A single turn carries every row of the set below to another of its rows. Some are shown first; where does it send the rows asked next?
mul: [-2.17  3.84 -0.31  3.75  3.45 -3.38  0.65  1.37 -0.51 -1.52  0.72  0.20
 -1.93  2.64 -0.54 -3.35 -1.86  0.18  0.84  4.15  3.05  2.32 -0.33 -1.88
  0.88  1.80  0.52 -0.72  0.55 -1.24  3.50  1.44  1.23 -1.03 -0.16 -1.86
 -1.20  2.05  2.56 -0.59 -1.12 -2.03 -2.50  1.21 -1.40  0.46 -1.29  0.32
  1.71 -0.28 -0.52 -1.47 -0.66  2.80]
buna: [-0.81 -0.14 -0.72  3.33  4.87 -4.42  2.03 -0.37 -0.68  1.11  0.45 -0.66
 -5.86  2.32  1.32 -2.38 -0.19  2.78 -0.59  1.14 -0.19 -1.94  2.20 -0.94
  1.28  0.33  3.03 -0.67  1.34 -1.14 -0.23  2.60  2.61 -3.96  0.92 -1.55
 -0.23  1.08 -2.66 -0.19 -2.32 -1.25 -1.11  2.63 -0.32  0.86  0.89 -0.06
  0.55 -0.61  1.97  0.56 -0.55  1.23]
sopo: [ 1.48  0.45  1.56  2.75  5.70 -6.01 -0.03 -0.27 -3.31  1.40 -0.54 -1.52
 -1.18  4.35 -0.23  0.22 -4.73  1.28 -0.17  0.90  1.05  0.73  1.23 -1.81
  2.45  0.24  0.83  1.57  0.31  0.44  0.93  1.02  3.53  0.52  0.33 -1.45
 -4.15  1.65 -0.97  1.36 -2.08  0.15 -1.69  0.56 -3.52 -1.84  0.25 -0.81
 -0.77  0.31 -1.90 -2.21  0.28  1.56]
labuk: [-1.65 -0.68 -1.60 -0.07  3.44 -4.36 -0.82 -0.24 -2.17 -0.08  0.81 -0.07
 -0.27  3.63 -0.87 -1.36 -0.32 -0.16  2.17 -1.36 -0.84 -0.20  1.32 -1.38
  3.71 -1.09 -0.30 -2.34  2.02 -3.12  2.39 -0.87  2.93  0.75  1.10 -3.73
 -1.60  1.82  1.57 -0.28 -1.99 -0.76 -3.16  0.32 -1.91 -1.67  0.35 -1.18
 -0.75 -3.46 -1.44  0.46  2.72  2.16]
lokog: [-0.73  1.73 -1.52  4.15  3.26 -3.62 -0.44  1.11  2.49  3.04  1.65  1.06
 -0.74  2.39  2.09 -0.38 -2.17  3.25  1.60  0.54  1.29 -0.11  1.09 -2.41
  1.36 -2.71  0.73 -0.36  0.19 -0.61  3.38  2.17  3.25 -1.55  1.70 -0.31
 -0.20 -0.67  2.18  1.08  0.85 -2.50 -3.13  1.09 -1.95 -1.57  1.36 -0.67
 -0.55  0.61  1.01  2.11 -0.95  1.22]
fekod: [ 2.18  0.16  1.99  1.99  0.03 -3.12 -0.09 -0.09 -0.75  0.43 -0.83  0.04
 -2.43  3.30  3.26  0.29 -1.17  3.33  1.44 -0.93  2.34  1.52 -1.48 -2.24
  2.73  0.70  1.70 -2.24  0.99 -0.49  0.82  1.53  3.62 -1.44 -0.12 -1.11
 -2.69  0.52  0.85  1.29 -4.19  0.10 -2.17  1.47 -0.53 -1.21 -0.29 -0.01
  1.71 -0.12  0.61 -0.11 -0.92 -0.47]
big: [ 1.69  0.47 -1.36  4.07  3.92 -2.50 -0.40  0.04 -3.59  0.89  0.24 -1.87
 -2.39  2.51  2.50 -1.46  0.87  1.17  0.04  0.64  0.57  0.80  0.67 -2.33
  2.67 -0.79  2.42 -1.87 -1.63 -3.23  3.40 -0.74  2.65 -5.18 -1.73 -0.69
 -2.52  0.96 -0.49 -0.47 -2.71 -0.45 -0.47  1.25 -2.44 -0.72 -2.97  1.96
 -1.20 -1.01  3.17  1.76 -0.81  1.02]
gupob: [-0.42  1.49  0.13  1.46  3.93 -2.94 -0.23 -0.76  0.51  2.29  1.31  0.82
  0.74  2.96 -1.73 -0.72 -4.40  1.55  1.26  1.71 -1.59  0.95  1.06 -1.15
  1.54 -0.16  0.06  1.73 -0.29 -0.30  2.57  1.43  4.26 -0.43  1.84 -3.56
 -0.87 -2.52  1.40  3.23 -2.96 -0.82 -4.06  3.17 -2.62 -1.93  0.74 -0.48
  0.70  0.21  0.04  0.07 -0.24  1.37]
zufot: [-0.33  1.25 -3.10  1.24  3.71 -2.20 -1.15  0.05 -1.82  0.02 -2.48 -1.97
 -0.88  0.71 -0.33 -1.46  0.39  0.92 -0.26  1.02  0.61  2.33  0.30 -2.10
  2.27 -1.57  0.73 -1.43  0.59 -2.25  3.02  0.53  2.21 -1.77 -0.43  0.39
 -1.67  3.52 -3.15 -0.11 -0.22  0.40 -0.84  1.76 -2.94 -0.11 -2.96  2.65
  0.13 -2.44  2.29  2.16 -1.27 -0.47]
kud: [ 0.86  1.33  1.29  3.37  5.10 -5.77 -2.74  2.94 -1.24  3.95  0.11 -0.59
 -3.12  3.37  1.56 -1.27 -3.78  0.59  0.53  0.19  1.66  0.92 -0.65 -2.72
  1.26 -1.71  0.64 -1.32 -0.05  0.78  2.59  0.58  3.32 -2.31 -1.85 -0.33
 -1.48  2.40 -1.72 -0.05  0.28  0.19 -0.65  0.38 -1.97 -2.31  0.76 -0.74
  1.00 -0.82  0.42  0.84 -0.63  1.46]
moger: [ 0.56  4.10 -1.49  1.57  3.33 -3.77 -0.74 -0.99 -0.99  3.06  0.10 -0.99
  0.47  4.51 -2.25 -1.31 -0.13  0.00  0.11  1.44 -2.07 -0.12  0.53 -0.72
  3.89  1.26  0.68 -2.93  2.33 -2.62  0.65 -0.08  4.94 -1.01  1.72 -2.80
 -3.21  1.39 -0.66  1.37 -0.39  1.48 -5.05  0.47 -2.04  0.02 -1.97  1.88
 -0.31 -1.47  0.09  0.13  1.37  0.37]
mup: [ 0.84 -2.92 -0.95  1.45  5.35 -3.27  0.05  0.76 -0.74  0.81  0.77 -0.71
 -2.15  4.01 -0.01 -1.68 -0.42 -0.19  1.98  1.28  0.74  0.86  1.17 -1.61
  1.93  1.31  0.71 -0.92  0.50 -1.54  1.58  2.10  2.85 -1.85  0.51 -1.17
 -2.81 -4.44 -0.65 -0.11  1.44  0.15 -2.74  2.56 -1.86 -1.93 -0.91  0.86
  0.55  2.77  2.10  1.97  0.12  2.83]
zavuf: [ 1.63  0.84 -1.70  5.30  2.46 -2.00  3.02  0.12 -0.09  1.32 -0.32 -1.06
 -1.93  2.19  1.21 -2.05  2.84  2.59 -0.10  0.44  0.28  1.14 -1.53 -3.16
  1.15 -0.81  2.12 -1.43  0.03 -2.29  0.41 -0.57  2.46 -1.09 -2.41 -2.03
 -0.05 -0.04  0.40  1.60 -1.42  0.99 -5.22  2.01 -1.03 -0.79 -0.54  2.40
  1.12  0.01  1.77  1.65 -1.31  1.77]
gon: [-1.81  0.10 -0.87  0.37  5.22 -0.61  0.32  0.68 -0.84  1.91  0.22  0.13
 -3.37  3.30 -0.71 -1.80 -0.74  3.23 -1.30  3.46 -0.86  0.31  0.22 -2.51
  1.50 -4.13  0.31  0.28  0.25 -0.77  2.17  2.79  3.65 -1.46 -0.72 -0.70
 -3.51  0.52 -2.02  1.28  0.36 -0.56 -2.69  2.20 -3.84  0.74  0.07 -0.53
  0.46 -1.08  1.36 -0.89  0.11  1.49]
Kudin: [ 0.16 -0.74  0.19  1.41  2.39 -2.81  0.33  4.45  0.10  1.13 -1.03 -2.37
 -2.04  0.35  0.67 -3.45 -1.34  3.03  4.02 -0.74  0.99  0.56  0.66 -3.03
  0.75 -1.34  0.40  0.08  1.64 -1.47  3.65  1.07  2.70 -1.35 -1.42  0.78
 -0.45 -0.32 -1.20  0.53 -0.84 -1.36 -0.91  0.89 -0.44 -0.96  0.19  0.29
 -1.09  0.19  0.73 -0.05  0.27  3.50]
Vodat: [-0.54  1.59 -1.22  3.31  5.98 -3.89  1.06  0.30 -1.64  1.54  1.89 -0.28
  1.50  1.56  0.36 -1.05 -1.52 -0.32  3.29  0.27 -1.20  0.92  0.95 -2.25
 -1.50 -1.83  0.22  0.22  2.59 -0.98  0.80 -1.70  4.49 -0.43  1.01  1.49
 -0.82  0.89 -0.84  0.61 -3.55 -0.23 -1.90  1.53  0.03 -0.31 -1.93 -1.28
 -1.24  0.84 -1.43  1.26  0.37  0.68]
ruvi: [ 0.84  2.23 -0.86  2.98  4.42 -4.09  0.33  2.56  0.31  1.29  0.11 -0.39
 -1.52  2.16 -0.33 -1.69 -4.51  2.18 -0.15  0.31 -1.20  1.19 -1.85 -0.39
  3.02  1.80  0.43 -0.57  2.44 -1.39  2.02  2.45  4.84 -0.83 -0.31 -1.20
  0.33  1.93  1.53  0.36 -2.09  0.30 -5.42  0.84 -1.12  0.15  0.75 -4.08
 -0.35 -1.04 -1.38  0.66 -0.29 -0.21]
mome: [-0.53  1.40 -2.88  2.24  4.74 -2.14 -2.13  1.28 -1.39  1.51 -2.48 -1.77
 -0.67  4.00  1.58 -1.79 -0.78 -1.21  0.93  2.33  0.28 -0.28 -0.18 -1.64
  0.44 -0.49  1.40  0.37  0.11 -1.25 -1.01  0.46 -0.33 -2.52  0.34 -0.54
 -1.49  0.32  0.56  0.81 -2.07 -1.98 -1.35 -0.35 -0.17 -2.23 -0.96  1.22
 -1.61 -0.67 -0.95  0.20 -0.87 -2.04]
rimit: [-0.66  1.65 -2.21  3.14  3.18 -3.87 -1.68  1.16 -1.84  0.42  0.11  0.86
 -2.50  1.60  2.10 -0.57 -4.93  1.37 -0.89  0.94 -0.64  1.28 -1.01 -3.21
  3.32  2.43  0.56 -1.46  1.29 -0.42  3.16  0.09  2.79 -0.94  2.72  0.58
 -0.81  1.22  1.08  0.69 -2.06 -1.76 -5.10  0.79 -1.29 -2.44  0.82  1.53
 -1.01 -1.88  0.28 -0.48 -0.30  1.26]
ladu: [ 2.17  0.58 -1.76  0.71  3.07 -3.78  0.31  0.35 -1.42  0.72 -0.94 -2.14
  1.75  3.34 -1.47 -1.83  0.71 -1.43  1.78 -0.37  0.03  1.17 -0.85 -2.73
  4.24  0.23  1.69  1.02  1.41 -1.97  1.42  1.01  1.01 -1.63  0.05 -3.00
 -2.30  3.29 -1.22 -0.19 -0.30  2.06 -2.57  4.45 -2.55  1.24 -2.02 -0.44
 -1.78 -1.20 -1.62 -0.48  0.49 -0.91]
feg: [-2.38  0.71 -0.79  4.69  4.09 -5.05  0.33  0.54 -1.33  1.23  2.14 -0.29
  1.30  5.18 -2.23 -3.16  0.54  1.77  0.47  0.64  1.38  0.82  1.38 -2.50
  3.91 -0.84  0.47 -0.53 -0.06 -1.62  2.52 -1.08  4.89 -1.30  1.06 -1.33
 -1.53  0.00  1.10  0.44 -2.29  2.33 -0.58  2.11 -0.42 -1.48 -3.62  0.49
  0.31 -0.99 -3.28  0.08 -0.12  0.66]
muvik: [ 0.35  0.39  2.46  2.36  2.08 -4.33 -2.71 -0.35 -2.65 -1.12 -0.28 -1.13
  0.08  3.14 -0.51 -1.40 -1.68  2.46  1.13 -0.30  0.96  0.91  0.45 -1.01
  2.84  0.09 -0.10 -1.24  0.32 -2.01  4.54  2.21  3.92 -2.13  0.54 -1.23
 -2.83  1.47  1.36 -1.73 -2.17  1.58 -4.36  1.00  0.44 -1.98  0.28 -1.05
  2.47 -0.12 -0.23  1.04 -0.26  3.75]
voso: [ 3.01 -0.49 -2.75  1.97  3.57 -0.99 -1.15  1.79  1.57  1.74  1.24 -2.10
 -2.26  2.90  0.16 -2.93  0.83  0.02 -0.26  0.59  2.27  1.04  2.14 -2.41
  2.04  1.60  0.08 -0.49 -0.54 -0.50  2.50 -0.90  2.58  0.21 -2.03 -3.76
 -1.38  0.90  0.04  0.61  0.84 -0.79 -4.27  2.62 -0.75 -3.20 -0.73 -0.78
  0.40 -2.58 -0.60 -1.42  0.09  1.10]
rivo: [ 1.11  0.55 -1.68  4.01  3.73 -3.68  0.87 -3.07  0.13  0.49 -0.09 -1.29
 -1.47  2.54 -1.24 -2.80  0.84  1.18 -0.69  1.82 -0.74 -0.05 -0.70 -2.45
  2.45  0.26 -1.22  1.13 -0.77 -3.17  3.50  0.12  1.60 -2.83 -0.51 -1.70
 -3.07 -0.45  1.58 -1.00 -3.05  0.48 -5.42  4.13 -0.48 -1.14 -2.96  0.58
  1.33  0.40 -0.69  0.60  2.60  2.58]
Git: [-0.87  0.70  0.54  3.39  4.89 -3.98  0.21 -0.27 -2.21  1.45  0.72 -0.48
 -3.12  4.04 -1.33 -3.66  0.32 -0.56  0.00  0.79 -1.66 -1.00  2.53 -1.83
  2.81  0.39  1.47  0.67  2.76 -2.19  0.53 -0.97  1.97 -3.01  2.87 -2.90
 -0.72  0.89 -1.84  0.16 -2.46 -0.22 -1.87  2.37  1.57 -1.44  2.01 -0.23
  1.33  0.81 -1.77  0.33  0.74  1.97]
vore: [ 0.89 -0.81 -0.04  1.43  2.65 -3.69 -0.17  1.32 -0.91  3.33  0.69  1.29
 -2.00  4.94 -1.98 -2.21  0.81 -0.30 -0.55  0.68 -1.13  0.79  0.97 -3.53
  4.84 -3.01 -0.55  1.17  1.82 -0.06  1.40  0.36  4.15 -1.76 -0.03 -1.47
 -2.57  0.53 -0.28  1.34  1.44 -1.06 -3.13  4.27 -2.58 -1.77  2.06  0.70
 -2.33  0.12 -0.49 -0.41  0.43  1.23]
dorop: [-0.18  1.52 -0.97  4.09  1.38 -5.15  1.67  0.71 -1.20  1.40 -0.72 -0.28
 -2.93  1.34  2.54 -1.49 -0.75 -1.28  0.40  4.91  1.01  0.90  1.53 -1.54
  1.92 -0.46  0.83 -0.69 -0.04 -1.03  1.32  0.65  3.04 -1.89  0.76 -2.01
 -0.32  5.65  1.02  0.51 -0.97  0.72 -3.91  2.14 -0.60 -0.91 -0.23 -1.81
 -0.59 -2.05  3.60  2.20  0.20  1.32]
vos: [-1.18 -1.75 -0.52 -0.08  3.59 -3.96  0.39  0.69 -1.24  1.09 -0.52 -1.43
 -1.44  0.04 -1.87 -1.53 -0.69  1.61  4.44 -0.77 -0.51  0.92  0.49 -2.53
  2.42  2.06  0.86  2.68 -0.06 -0.64  2.03  0.79  4.73 -2.30  0.05 -0.61
 -4.02 -0.60 -0.92  1.69 -2.25 -0.92 -3.01  1.58 -1.39 -2.57 -1.11 -0.59
 -0.03  1.57 -1.59 -2.24  0.09  1.73]
posep: [-0.86  4.16 -2.65  2.64 -0.62 -5.72  1.08  0.42 -0.02  2.82 -0.02 -2.11
 -1.78  2.83  2.31 -1.58 -1.05  0.79 -1.06  2.18 -1.27  0.50  0.30 -2.02
  2.30 -1.62  0.43 -1.65  0.54 -1.70  2.59  1.40  2.91 -1.49  0.15 -2.08
 -2.24  3.50 -0.38 -0.71 -0.47 -0.99 -3.05  2.27 -2.08  2.77 -0.97  0.73
  0.23 -2.81  1.53  0.62  0.14  0.62]
nevik: [ 1.73  3.14  1.09  3.09  5.00 -3.06  0.54 -1.36 -2.44  0.58  0.64  0.77
 -1.10  2.89 -0.26 -1.24 -0.87 -2.14  1.61  3.95 -0.68  1.23  1.15 -0.84
  2.45  1.42 -0.04 -2.33  1.30 -2.29 -0.57 -0.67  1.96 -2.60  2.11 -0.18
 -1.93  0.84  0.39  2.23 -1.59  1.64 -4.19  0.92 -1.83  0.10 -1.67 -1.96
 -0.53 -1.51  0.69  0.32  2.56  0.56]
kig: [-0.39  0.21 -1.77  3.45  4.39 -4.92 -1.39  1.05  0.22  0.98 -2.13 -2.50
 -1.71  2.73 -3.40  1.80 -1.82 -0.57  0.53  0.26  0.29  1.73  2.28  0.73
  0.61  0.70  0.20  1.64  0.22 -1.35  0.73  0.44  1.87 -2.62 -0.93 -1.95
  0.97  2.08 -0.48 -1.10 -1.24  0.22 -3.52  3.52 -1.65  1.51 -0.18 -0.94
 -1.50 -1.16  1.57 -0.59 -1.24  2.57]
Zib: [-1.38 -0.94 -1.43  4.90  2.67 -4.66  1.23  1.44 -0.38  1.66  0.94 -1.32
 -1.65  4.90  1.25 -2.51 -1.06  3.91  0.69  0.96  1.45  0.40  0.98 -3.13
  1.77 -0.76  1.93 -1.54 -1.69 -0.04  3.12  0.90  4.62 -1.90  0.35 -1.20
 -0.07 -0.11 -0.32  0.89 -2.61  2.49 -0.30  3.57 -2.28  1.14 -3.75  1.39
  0.26 -3.10  1.66 -0.89 -1.17  0.56]
Lik: [-1.31 -0.64 -2.12 -0.33  2.95 -4.49  0.75  0.39 -0.55  1.00 -0.61 -0.02
 -3.41  2.96  1.99 -1.29 -0.63  2.79  2.51 -1.65 -0.82  0.71  0.68 -1.77
  2.17 -1.15  0.44 -3.04  0.18 -1.38  1.48  0.43  3.17 -1.60 -0.42 -2.81
 -1.09  1.54  0.27  0.35 -2.40 -1.53 -2.92  0.73 -3.57  0.46 -0.30 -1.69
  0.47 -5.48  2.49  0.95  0.10 -0.57]
rinov: [ 0.15  0.95  0.19  3.16  2.28 -5.12 -0.10 -0.02 -0.16  2.58 -0.91 -3.77
 -2.46  4.30 -1.71  0.01 -2.19 -0.25  3.28  1.04  1.38  1.78  1.93 -3.33
 -0.43 -2.87  0.20  1.61  0.74 -0.96  4.07 -1.03  2.81 -3.75  0.23  0.05
 -2.55  1.79 -0.16  0.21 -2.66 -1.06 -1.64  2.18 -3.39 -0.66 -1.47  1.18
 -1.61 -1.72 -1.81 -1.16  0.48 -0.22]
giz: [ 0.15  0.80 -3.12  3.03  4.47 -2.51  2.89  1.08  0.45  0.86  0.25 -0.99
 -0.86  1.87  2.85 -2.99  2.39  0.78  1.08  1.29  0.73  1.68  0.85 -2.34
  1.90  1.50  1.20 -2.11  0.60 -1.01  1.03  1.73  3.19 -3.29 -1.76 -0.60
  0.91  1.07 -1.88  2.50 -1.78  1.74 -3.76  2.87 -1.14  0.65  2.00 -1.51
  0.25 -2.10  1.73  2.34  0.35  2.48]
Fopif: [ 1.45  0.08 -0.13  6.13  2.30 -3.73  0.43  1.10 -0.65  0.91 -0.36 -0.30
 -1.85  5.84 -2.05 -1.64 -0.43  0.10  2.45  0.89 -0.66  0.94 -0.04 -2.28
  2.04  4.45  0.29 -0.50  0.26 -0.66  2.25  1.49  4.67 -1.11  0.31 -0.58
  0.02  1.27  0.56  1.68 -1.37 -0.99 -3.76  0.88 -1.56 -1.46 -1.37 -0.13
 -0.32  0.74  3.17  0.64  0.27 -2.35]
katog: [-0.93 -0.71 -0.52  1.69  2.98 -3.00  2.40  2.43  0.76  1.33 -0.23 -0.77
 -1.88  3.28  1.87 -1.75  0.16  0.93  0.35  2.08  1.21  2.90  2.19 -2.31
  2.59 -0.48 -0.29  2.67  0.43 -1.32  2.24  0.17  1.30  0.23 -1.12 -2.70
 -3.11 -1.62 -1.17  0.20 -1.20 -1.56 -1.61  3.17 -0.32 -0.97 -0.11 -2.38
  2.59  2.05  1.08  1.61 -1.42  2.00]
luk: [ 1.47  0.85 -0.14  2.93  3.99 -2.84  1.64  0.45 -2.98  1.13  0.28 -2.07
 -0.44  3.94 -1.28 -0.83  0.55  0.37  1.07  0.61  0.85  1.58  0.28 -1.65
  3.83 -0.44  2.37  1.51  0.31 -4.02  2.26 -2.20  3.02 -3.08 -1.24 -5.20
 -2.81  2.65  0.97 -0.96 -3.73  2.39 -1.87  2.76 -1.61  0.21 -2.19 -1.24
 -0.96  0.91 -0.68  0.32  0.09  2.07]
Lofos: [-0.76  1.39  1.14  2.54  4.93 -3.37 -0.58  1.66 -0.78  2.51  1.02 -3.33
  0.35  3.10 -2.01 -0.49  0.15  0.27  2.77  1.44  1.81 -0.74  1.54 -1.37
  0.00 -1.48  3.35 -0.33 -0.24 -0.33  2.15  1.33  3.98 -2.12 -3.40 -1.33
 -1.65  2.25 -1.45  1.87 -1.90 -0.24 -3.35  0.17 -2.54 -2.66 -1.28  1.77
 -2.00 -2.43 -0.80 -0.67 -1.33  0.41]
kekas: [-1.34  0.41 -4.00  1.69  4.28 -3.68  2.43 -2.08 -1.02 -0.14 -0.93 -0.57
 -0.94  2.98 -0.12 -2.28  0.17 -0.25  1.01  2.93  0.58  1.48  0.90 -3.28
  2.98  1.92 -1.67  0.44  1.52 -2.16  1.95 -0.25  2.82 -3.23  2.61 -0.50
 -2.28  0.75 -0.44  0.72 -3.85  1.51 -3.32  3.44 -0.82 -1.94  0.56 -0.04
 -0.18 -0.01 -0.69  2.40  3.74  2.45]
gis: [ 0.33  0.06 -1.97  1.92  6.29 -6.16  0.75  0.93  0.06  2.21 -0.06 -0.45
 -0.28  0.97  2.03 -2.79 -2.26  0.90  3.06  0.86  0.63  0.05  2.13 -2.43
 -0.96 -0.13  1.53  0.46  0.83  1.59  2.44 -0.07  4.65 -2.85  0.79 -1.16
 -1.01  2.65  0.20  0.32 -2.80 -0.38 -3.96  4.57 -0.31 -0.78 -2.39  0.47
 -2.08 -1.74  2.21 -0.25 -1.85  2.35]
Fipad: [ 0.06  0.32 -2.47  1.53  2.40 -3.12  2.96 -0.12 -2.42 -0.60  1.03 -2.59
 -2.81  3.34 -2.62 -0.66 -2.22  2.40  0.49  1.53  0.76  1.95 -0.39 -3.42
  0.14 -0.37 -1.57  0.25 -1.84 -2.05  0.13  0.10  2.20 -1.03 -0.48 -0.28
 -1.85 -1.55 -0.79 -2.76  0.26 -0.68 -3.79  1.06 -3.07 -1.50 -0.74 -0.33
 -0.16 -1.05  0.10  2.08  0.86 -0.29]

zufot goes to nevik
lokog goes to vos
Where do these go?
muvik goes to gon
ruvi goes to katog
Fopif goes to voso
moger goes to giz
Zib goes to labuk

